In the rows, zero is written as 128.
One turn or mirror swaps these rows in pairs. Which row does each one swap with?
The rows were stretched afterwards, more along some directions than others.
maveg: [129 114 145 137 139 115 133 166 103 128  93 108 106 104 136 128 102  93
 129 133 101]
Ramif: [171 112 153 126 132 139 148 158 107 137 109  84 144 115 111 121 101  95
 101 119 128]
sok: [144 112 120 127 112 102 116 127 158 143 138 152 154 122 148 128 140 156
 126 122 140]
Fen: [136 102 135 136 125 112 117 158 110 114  90 123 112  92 153 124 114 102
 127 131  90]
boru: [153 112 142 160 103 125  88 156 111 108 110 155 110  79 125 128 148 172
  56  90 103]
Kilu: [176  79 143 145 127 142 119 118 132 115 112 138 133  86 138  81 141 127
 123 142 100]
basu: [176 110 151 126 131 140 147 156 107 128 107  91 142 111 108 122 107  96
  97 120 130]
kogez: [174  78 143 137 127 141 122 111 133 122 113 137 136  90 138  85 143 126
 127 141 106]
Daped: [146 112 121 158 148 113 141 138 139 132 110 104 138 105 135  97  70 132
 154 149 118]
dab: [151 105 149 157 102 126  93 157 115 121 107 156 110  80 133 128 155 174
  58  92 104]
zot: [140 110 117 168 143 116 126 139 140 125 115 120 124  90 139  91  87 128
 143 143 111]
gufan: [174  79 139 139 126 143 121 108 135 117 115 141 131  90 134  85 141 130
 128 140 102]
Tokev: [140 116 113 157 146 120 138 122 148 142 118 109 130 108 129  96  79 138
 156 147 119]
Luzo: [148 111 120 159 144 115 135 127 135 133 117 100 136 107 141  99  71 132
 160 155 117]
duge: [149 118 136 161 109 129  83 150 118 109 114 155 102  82 124 126 141 180
  60  98 102]
seg: [151 112 139 165 109 122  91 156 119 115 110 153 108  77 118 130 136 173
  56  95 102]
soga: [174  77 146 142 124 146 120 113 127 114 113 141 133  86 134  86 147 127
 116 138 103]
Darov: [137 123 113 122 116 103 116 125 158 128 144 146 151 124 148 132 136 142
 133 121 136]
lagov: [148 115 141 157 102 122  83 153 114 110 116 156 111  83 130 128 148 175
  57  93 101]
Nalir: [155 109 138 161 107 117  87 155 116 113 107 158 111  82 123 132 142 174
  63  94 102]
Bika: [173  76 152 141 130 144 125 118 129 121 109 138 131  86 133  80 140 123
 121 141 101]
sal: [141 112 129 154 149 115 151 140 134 146 107  93 128 101 139 101  72 126
 149 148 118]
Fanup: [174  80 144 141 128 144 117 109 133 116 114 140 130  88 135  86 140 125
 124 141 101]
Ropas: [144 115 118 158 142 110 140 126 142 127 116 109 134 108 146  91  77 135
 163 156 112]
paku: [126 111 142 139 134 126 130 172 107 132  98 115 111 101 144 121 110  97
 126 122  97]
Vadam: [177 111 151 125 135 135 149 157 109 132 107  84 141 114 104 122  96  96
 103 123 127]
saz: [147 115 132 157 103 127  83 145 120 107 113 153 105  83 122 131 140 178
  62  95  96]
Kob: [144 117 127 125 116 103 118 134 157 137 134 152 154 119 150 127 141 155
 115 118 140]
Robep: [174 113 155 129 135 136 149 158 104 131 108  83 141 114 111 116  98  91
 104 124 127]
teku: [142 114 124 128 119  95 115 130 151 136 135 146 157 124 151 135 134 151
 120 124 141]
mub: [176 108 150 130 132 138 144 157 107 129 106  89 134 110 106 120 102  99
 101 121 129]
Modu: [178  78 140 142 130 138 118 108 132 116 114 137 131  91 133  85 137 128
 124 143 103]
kek: [177  78 143 136 127 138 121 114 130 119 111 140 136  91 137  89 146 129
 122 141 105]
pofet: [142 119 114 122 119 100 115 125 159 130 142 146 152 124 153 132 136 149
 125 125 142]
Padak: [176 114 147 129 134 135 142 157 104 128 108  84 139 112 105 125 100  97
 101 121 128]
vip: [131 106 136 134 135 124 127 145 116 127  92 121  98 101 133 129 108  94
 141 130  95]
Nolaz: [149 110 123 133 107  99 110 133 153 127 131 154 155 111 154 130 148 152
 114 115 135]
kub: [174  73 146 146 126 141 115 115 132 114 111 146 130  82 138  83 145 128
 116 138 100]
nudin: [173  75 145 143 130 141 119 109 134 123 108 138 130  85 134  87 140 130
 127 141 100]
dimun: [175  77 140 142 127 142 121 106 131 116 112 137 132  91 131  87 143 126
 133 140 100]
gese: [144 111 125 126 111 107 117 127 155 137 136 153 154 119 152 124 149 153
 123 120 140]
zira: [173 114 152 128 135 140 145 154 107 133 110  85 137 112 107 122  97  95
 102 122 127]
Rem: [144 108 109 169 141 118 133 114 138 124 112 105 127 101 131  99  81 133
 166 149 111]
gobu: [131  99 141 129 130 124 130 161 108 124  93 120 103 103 144 126 117  94
 137 129 102]
razu: [140 112 128 158  97 126  83 152 121 107 117 161 108  82 132 132 153 181
  60  94 105]
vipif: [143 114 117 126 115  95 117 125 156 128 129 148 154 120 152 131 135 148
 127 124 140]
zeg: [175 112 149 127 130 134 142 156 106 130 107  85 137 112 112 124  97  96
 103 119 126]
Rafu: [143 107 146 154 105 124  92 151 109 117 109 149 108  84 133 128 145 174
  67  97  99]
Mede: [134 108 136 135 131 117 115 167 103 116 100 124 107  97 141 125 109 102
 119 123  97]
rutok: [145 110 137 157 103 123  89 143 123 115 113 159 108  88 128 129 143 177
  66  97 101]
tilup: [126 109 137 136 134 122 122 152 107 125 101 119  99 103 141 121 113  96
 134 129  94]
Sev: [176 110 151 130 130 138 141 158 103 127 105  88 134 105 106 122 103  99
  96 117 124]
Tun: [136 116 111 131 114 101 116 133 153 123 134 153 148 114 150 137 143 151
 117 117 138]
nug: [146 114 121 124 112 100 115 134 155 136 137 149 159 123 159 128 143 149
 121 124 136]
pil: [176 113 147 129 128 135 143 154 109 129 109  88 138 110 102 123 100 104
  97 118 128]
pemab: [173 114 151 129 135 138 148 160 106 130 106  84 135 110 108 121 101  90
 101 119 124]

dab is swapped with Nolaz
saz is swapped with pofet
Sev is swapped with kogez

One turn or mirror swaps these rows in pairs. Which row does each one swap with?
The rows were stretched afterwards, more along some directions than others.
kad: [140 148 122 147 114  99 156 147 145 133 125 133 127 122 140 179 139 157
 137 107 131 153 125 141 120]
vibot: [122 152 101 108 126 139 115 120 106 157 115 118 172 135 125  67 127 159
 130 148 154 112 134 162 142]
toki: [141 130 125 164  94 127 129 113 128  88 111 138 102 151 102 155 136 174
 138 128 138 143 144 137  99]
fava: [133 164 123 143  87 129 150 142 132 110 108 116 149 139 108 125 141 183
  83 136 157 147 132 109 120]
dal: [131 165 152  97 125 152 124  99 130 132 103 132 116 115 109 113 116 157
 119 130 148 153 111 143 129]
geren: [109 168 127 130 132 140 122  95 117 121 131 115 128 118 102 111 116 130
 135 138 145 140 115 176 141]
Getu: [105 157 127 114 120 130 125 132 127 151 131 114 161 121 121  99 142 120
 108 157 124 134 117 129 155]
ket: [148 146 126 150 121 117 131 110 143  95  98 137 111 150  99 112 101 164
 124 133 112 127 129 109 113]
kuref: [130 122 122 139  78 113 136 136 136 138 135 121 172 162 136 122 144 156
 115 149 132 138 150 138 137]
sezod: [155 144 137 111  92 125 118 101 104 149 110 139 128 141 134 134 123 170
 101 148 138 118 117 132 115]
lam: [137 129 158 121 101 130 125  84 121 129 106 130 137 153 135 122  96 154
 116 157 119 140 127 114 133]
fofev: [116 148 125 143 119 132 145 146 130  93 108 131 103 111  95 123 102 124
  95 132 114 136 103  96 127]
Funu: [119 172 129 101 139 151 102  92 112 126  95 131 113 121  96 109  98 161
 131 136 151 136 120 153 127]
bom: [149 151 141 147 110 132 147 118 114 137 101 108 148 123 130 116 102 152
 123 142 168 158 131 105 122]
Zesu: [ 96 130 119 112 110 131 119 116 128 119 132 107 156 136 106 116 109 116
 135 128 121 148 147 157 157]
fakel: [124 144 133 150  95 146 115 134 112 119 115 126 122 136 101 150 116 164
 131 120 165 136 160 147 116]
pib: [138 157 158 140 121 148 144 114 149 115 100 132  97 109 114 162  83 151
 133  98 149 162 118 124 120]
Nomi: [121 161 104 124 155 133 134 114 122 150 108 122 158 121 119  74 116 125
 120 143 132 119 109 141 166]
rero: [125 170 129 105 126 149  94  74  98 133 101 112 133 132 110  85 116 148
 123 149 128 133 142 174 135]
nifa: [133 170 120 129  90 112 115 110  88 104 124 136 126 151 104 168 127 199
 104 125 176 113 129 155 114]
nisab: [126 123 149 112 107 138 129  91 106 113 127 136 135 166 117 100 124 175
  96 143 142 102 120 105 129]
veb: [129 155 109 127 121 123 137 148  97 139 127 118 128 144 110 106 148 170
 110 123 152 103 132 132 120]
Dil: [102 152 137 116 137 138 124 100 121 132 123 116 167 129 124  84 105 117
 112 157 130 127 104 132 161]
tomu: [103 136 107 109  91 124  99 114  88 128 127 120 167 176 115  86 152 161
 101 173 138 100 152 153 132]
dife: [116 121 147 130  64 115 137 121 152 104 120 132 119 178 120 126 131 159
 109 131 128 153 154 124 119]
riv: [113 115 102 127  87 137 126 118 106 104 115 123 129 163 105 122 137 146
 111 141 109 123 154 151 137]
mif: [139 127 130 134 134 103 165 129 143 105 128 124 154 120 122 131 112 156
 119 113 121 173 120 111 125]
megal: [112 160 111 102 109 130  99 108 100  97 110 133 111 150  98 127 124 165
 113 153 129 115 136 164 118]
Momi: [141 152 124 121 124 135 125 124 144 121 121 135 137 137 107 117 129 151
 112 119 109 146 142 118 127]
Dad: [107 151 135 122 138 143 116 107 142 131 126 126 143 122 115 113 104 121
 154 121 143 159 135 165 148]
das: [141 118 146 149  78 128 141 129 131 138 133 128 131 161 141 187 131 148
 122 117 129 130 148 137 127]
nepo: [131 137 137 135 143 136 131 107 140 118 125 126 131 117 115 137  90 125
 157 118 134 173 124 155 137]
Mas: [147 159 122 110 122 141 102  94 124 109 108 137 107 129 105 106 112 168
 129 134 130 146 123 176 112]
niked: [122 169 128 104 155 141  99  97 104 133 105 129 125 125  95 116  91 166
 139 131 135 123 120 155 138]
fup: [149 130 129 150 106 106 168 147 156 121 128 125 138 130 139 161 118 139
 120  99 110 164 132 124 128]
ren: [100 119 132 129 111 146 134 109 133 123 113 122 152 134 120 107 111 114
 134 148 116 157 138 139 148]
Nibob: [101 123 114 135  75 110 134 142 106 114 116 129 158 182 103 108 137 180
  86 165 150 101 162 105 111]
guma: [118 152 118 140 110 154 118 121 139  95 116 121 118 121  83 138 123 140
 128 132 108 155 132 170 136]
suf: [133 120 102 146 122 107 158 177 130 160 131 118 181 125 139 138 134 141
 126 124 129 125 140 115 147]
Rabos: [136 169 132 123 105 124 134 138 122 139 114 111 154 127 120 125 124 160
  88 142 152 141 131 108 129]
Sumu: [162 130 129 133  90 117 136  99 112 122 103 128 107 151 118 131 104 163
 127 130 118 134 136 118 103]
zugal: [145 142 141 116 136 144 126 102 112 118 133 123 137 104 108 126  76 160
 120  93 135 152 121 114 126]
tunok: [135 174 149 142  87 137 125  80 125  90  97 138  90 166  99 179 142 161
 112 149 130 137 128 143 119]
lelil: [133 123 123 146  96 112 162 165 147 140 121 126 147 128 139 156 127 133
 113 114 112 135 138 118 142]
Fonep: [143 140 144 151  67 121 151 129 160  99 108 140 103 177 111 173 147 166
 114 126 128 147 140 118 112]
Lika: [140 143 125 135  80 133 130 124 118 126 108 127 113 145 107 146 143 180
 128 124 163 149 159 145  97]
ruduv: [113 117 116 119 104 123 134 106 137 123 107 125 146 157 111  83 140 138
 108 164  98 131 131 119 130]
Lop: [154 138 141 153  71 136 154 126 140  84  90 127  85 154 106 181 117 164
 104 127 120 165 146 118  96]
zezaf: [142 164 138 125 167 115 145 114 146 122 110 145 132 105 128 129 106 165
 131 112 148 153  88 120 129]
dima: [144 168 126 104 146 142 106 107  99 120 103 135 128 112  92 114  98 178
 134 115 151 130 113 139 127]
defu: [133 159 124  98 117 158  97  85  95 120 109 121 129 118 108  99 115 164
 134 139 151 150 136 178 117]
zed: [112 142 137 115  92 144  94 111  83 124 127 118 121 150 112 129 115 168
 109 138 132 100 145 142 125]
sulo: [121 132 115 144 147 122 146 139 128 138 123 114 173 124 132 112  94 144
 121 116 134 118 125 116 146]
mazop: [132 159 139 146 129 150 124 119 139 102 111 133 119 119  94 144 126 145
 134 110 123 164 133 151 133]
fep: [150 123 135 125  82 128 135 103  96 151 104 123 114 149 127 127 128 165
 122 136 123 115 143 131 115]
mezez: [111 137 154 151  88 127 137 107 129 104 100 127 117 176  99 142 101 165
 112 137 145 133 146  82 122]
relin: [152 141 136 150  85 126 129  94 115 107 101 135  74 137 114 172 110 171
 143 125 125 133 126 138  95]
seb: [116 127 166 134  57 138 119  96 123 102 123 118  96 179 102 155 110 162
 104 129 126 135 160 118 115]
risif: [111 152 124 144 108 158 122 119 133 110 120 116 120 124  95 144 124 143
 138 118 146 159 145 172 130]
Kulu: [141 150 133 146 103 114 148 123 135 129 114 127 115 143 108 132  99 164
 122 115 160 140 125 125 117]
mul: [116 154 140 132 119 138 163 122 143 121 110 117 153 133 113  98 109 148
  94 149 142 127 106 100 137]
kul: [123 145 112 137 129 111 140 154 124 130 125 140 187 136 127  93 149 154
  78 159 152 114 122  94 141]
fimi: [137 125 146 121  98 138 125  89 125 123 103 137  98 141 116 114 111 157
 112 139  91 122 121 128 122]
deva: [160 158 149 148 103 121 137 108  97 119 102 134 121 128 120 160  98 192
 110 121 174 144 121 113 101]

seb is swapped with Rabos
geren is swapped with megal
ket is swapped with mif
fofev is swapped with veb
lelil is swapped with fep
tunok is swapped with nifa
zed is swapped with Getu
Lika is swapped with pib

One turn or mirror swaps these rows in pairs. Which row does each one swap with?
The rows were stretched afterwards, more along some directions than others.
Firip: [ 69  83 151 154 139  99 198 162 135 131 112 143 101 168 102 173 142  86]
gitob: [126 146 137 102 203  60 175 111 156 159  85 147  93 110 101 159 183 135]
fod: [159 120 103 133 157  29 146 103 161 177  46 168 103 108 140 147 203 113]
gub: [108 118 153 156  96  70 152 134 139 163  90 122 133 173  88 168 155  88]
Tolif: [ 90 110 156 130 166  87 203 145 128 125 105 143  93 173  84 179 140 149]
fuzin: [106  77 141 167 164  43 146 154 121 147  92 167 127 193 127 193 160  96]
Miz: [164 138 120 137 175  42 214  93 159 182  70 164 102 113 110 142 175 136]
nimol: [169 113 110 134 143  40 156  97 150 137  73 163  83 112 125 129 172 140]
Gige: [ 77 129 129 162 148  46 182 120 149 158 103 108  98 169  92 140 175 113]
Vub: [200 140 145 132 128  46 158  87 186 189  52 176 110 124 103 161 159 142]
Soko: [178 128 157 130 130  60 153 105 189 183  58 181  98 140 107 178 158 135]
rerip: [ 78 101 140 137 139  81 175 143 130 140 106 124 123 130 122 140 190  65]
dun: [118 104 155 165  76  67 192 134 162 167  79 129 117 171  87 157 145  86]
Vep: [ 75  97 154 135 148  78 175 150 135 137 112 125 115 145 116 156 193  70]
tunim: [121 110 100 141 133  47 217 133 129 160  57 128 127 101 109 131 186  64]
vore: [100 108 164 158  89  66 163 140 150 161  88 125 122 181  91 162 154  83]
kinam: [210 142  86 144 120  57 180  83 148 195  72 158 140 102 105 154 153 144]
Keza: [208 151  90 151 125  56 181  82 142 196  75 147 149 103  98 155 148 135]
zop: [178 123 117 149 150  35 222 110 157 174  61 167  97 134 109 137 168 123]
dak: [186 114 108 139 142  71 212 116 164 160  52 188  84 113 114 149 139 125]
Mova: [155 109 111 132 150  77 142 131 143 171  88 183 120 121 143 169 165  86]
rusu: [175 117 123 145 114  46 181 132 138 145  75 148  96 185  97 143 120 127]
Fiban: [201 144 133 134 122  48 154  88 169 191  53 166 120 125  98 164 157 142]
Kab: [ 96 111 116 152 134 100 127 152 114 163 114 141 149 163 126 178 158  69]
sibi: [ 69 100 127 187 169  43 168 148 123 131  99 147  90 199 111 169 167  97]
Bezo: [174 132 116 141 159  38 221 102 160 178  60 162  97 120 109 139 176 121]
guvi: [ 87 131 124 154 139  36 176 110 156 161  94 112 100 149  95 136 184 112]
notaf: [148 134 127 132 112  44 181  98 193 179 105 121 115 112 102 129 181 112]
piv: [110 126 116 155 129  86 128 143 115 163 105 129 150 155 112 182 163  76]
lipal: [173 111 108 127  98  75 198 134 131 136  52 145 120 114 108 129 154 109]
Meti: [ 89 121 115 161 124  91 139 150 118 157 114 124 141 171 107 178 161  81]
Konis: [ 69  92 160 140 150  77 173 155 131 133 115 130 110 166 121 160 188  80]
bados: [164  99 109 120 110  77 202 135 130 129  49 160 103 112 115 137 152 114]
fak: [132  97 165 122 163  64 125 164 140 143  95 168 135 174 121 183 148 106]
Falef: [177 126 120 142 148  41 218 101 159 169  66 162  99 123 114 134 174 127]
pufeb: [124  88 143 147 161  62 133 162 126 133  94 168 129 184 125 194 155  89]
Zaz: [151 128 106 130 158  23 143  99 166 178  48 165 101 108 133 149 205 118]
Bevu: [171 131 115 145 128  52 153 120 148 139  78 147  83 171 106 125 130 128]
petin: [128 123 103 181 138  76 216 118 142 171 119 138 141 136  97 149 139  84]
kol: [ 98 115 167 124 164  79 186 147 128 138 105 141  99 185  84 185 144 161]
Nin: [ 72  94 162 137 150  82 165 157 136 129 121 129 110 162 115 156 185  77]
Misan: [200 143  84 156 126  67 196  83 145 199  86 153 148 111 102 145 137 135]
pud: [177 125 131 144 114  44 191 141 146 157  71 145 113 180  90 131 111 123]
vem: [125 119 115 159 152  23 158 142 173 195  65 168 113 159 133 178 198  71]

Gige is swapped with fod
Vep is swapped with Bezo
bados is swapped with Tolif
gitob is swapped with tunim

